One turn moves every row onto another: examples first, then more rows asked:
fen: [ 20  10  -8   5   3   5  -1  -1 -14  -2  15  -3 -16  17  21   0 -20]
Pivu: [ -9   9   7  -6  -5  -6  -6 -29   6   4  14 -18 -21  33   1  -6  10]
Bisi: [-40 -15   9  11  -6 -10 -10 -19 -15   1  36   8   1  22  -3   7 -18]
Faf: [  8  12 -13   8  13  -9  -7   2 -41  -8  23 -13   1  23  -5   9  -9]
zasur: [-28   2  21   6 -20 -35  -2 -21  -4  -3   3   1  25  21   6  -4 -14]
tuv: [  4  26  11  -4 -32 -15  -3 -16 -29  -1   1  10 -23   3  12   1  -1]
fefe: [-20  -2  30   4  20 -23 -18   2  -8  -6  12 -10  12  17  -7  -5  -6]
Lirov: [-17  32  10  -1  -6  -8   4 -29   4   1  24 -24  -5  16 -10   7  11]
Kek: [ -4  18  -7   4  -2  -1 -16  13 -28  -4   1  -6  11  16   1 -27 -16]
rifi: [ -6  10  41  -8 -22  -6  -9 -30 -18  -5  23  16  -4  21 -16 -10 -24]
zol: [ -5   9   2 -18 -27  -8  10   7  -8   2   1   2   8  13  21 -22 -13]
tumu: [ -9  20  33   0  12 -12  -6  -5  18  -7  13   6   6   9  12 -13 -15]
sedi: [ -5   1  -8   6 -19 -13 -15  -7 -32  -2  -2  19 -22  21  -5   6   3]
zom: [-25  18  14  10 -17 -31   4 -25   4  -7  10  15  27  19   4  -6 -15]
gol: [ -6  38  -5   3 -17 -15  -4 -16 -37 -14  16  22 -10  10 -14  11   5]
Tuge: [  9  27   2   9  -9 -14  -3  10 -22 -17  13 -11 -22  14 -30   5 -11]
zet: [  4  -2  16  -9 -17 -16   2  18 -15  -4  19  12  14  -3  15  18  -9]
mepas: [ 11   5  36 -19 -17  -1   9 -10   0  -8  12  -1 -11  34  -4  -9 -16]
bidu: [-14  32  -8   3  -3   4 -13   5 -31 -12   4  -4  15   7  -2 -23 -18]
gak: [ -5  16  -1   1 -20  -3   8   3  -5  -8  18  17  14 -11   1  30 -13]
lodul: [-16  -2  34  -1 -16 -25   3 -19 -15  11  36  -2   1  16  17  -5 -16]
vogez: [-14  30  19 -15 -12  10  11 -18  -8 -30  25   5  -1  22 -24   4 -16]
zutu: [-11   9   8  -1 -11  -3  -2 -24  14  13  11 -22 -16  23   1   1   5]
Lalir: [ -6  14   6  -5 -13  -7   6  12  -9 -15  25  21  16  -9   8  22 -16]
nezes: [ -2  36  -5   2  -1   9   1 -13 -30 -16  23 -16  -9   1  11  13 -23]
Romib: [ 15  15   1  10 -11  -6  -3  12 -10 -12   6  -5 -31  17 -20   0 -16]
ruvub: [-16  11  -2   6   4 -10  -6 -21   7   6  22 -16  -7  32 -19   5  15]
rivof: [-17  15  -2  -3   3 -12  -7 -28  -4  -2  23 -15 -12  36 -14   1  16]
vamu: [-11  -3  34  -2 -18  -7 -15 -24 -23  -6  18  16  -4  27 -23  -7 -20]
mes: [ -3  31  -3   0  -9   4  -8   6 -23  -5   2  -3   8   6  11 -29 -19]
fugu: [-37  22  24   5  13  -6 -15 -11   3 -20  18  -3  10   2  -9   1 -17]
sikar: [-27  35  -8 -16 -18  -2  14  -2 -18 -19  19   4  18   4  -3  -9 -13]
dig: [  7  30   6   7 -18  -5   2   7 -16 -16   7 -16 -29   4 -18   4 -21]
Befom: [-25  22  17   5  -5 -15   7 -27  -5  -3  51  22   8  15   0   0 -15]
ruza: [-15  -5   1  -2 -12  -8  -4  19 -21 -14  19  13  15  -5   1  27 -11]
nilef: [-12 -11  18 -10  -5  -1  -5  -4 -20 -19  16  -5  -4  41 -31   4  -9]
Sagu: [-25  -5 -17  -8 -10 -10  -3  15 -26  -7   8   1  18  26 -10 -11  -7]
rilin: [-18  29   9 -11  -8  -5  -2 -38   1  -4  23 -20 -14  24  -4   0  10]
Zefa: [-16  11  32  -2 -15  -3 -10 -29 -20 -13  26  22  -3  24 -29  -4 -20]
faza: [-10  -4   0   2 -18 -11  -1  10 -21  -5  13   1  16  -4  -7  35 -11]
burod: [-40   4   9  13 -18 -26  -5 -25   0 -11   5   7  22  19  -1   0 -17]
gula: [ 12   2   9  -1 -19 -20   6  11 -10   7  15  11  15  -2   7  25  -9]

rilin moves to zet
burod moves to dig
Where do these go?
gol moves to tumu
sikar moves to mepas
Zefa moves to mes
fen moves to Bisi
gak moves to zutu

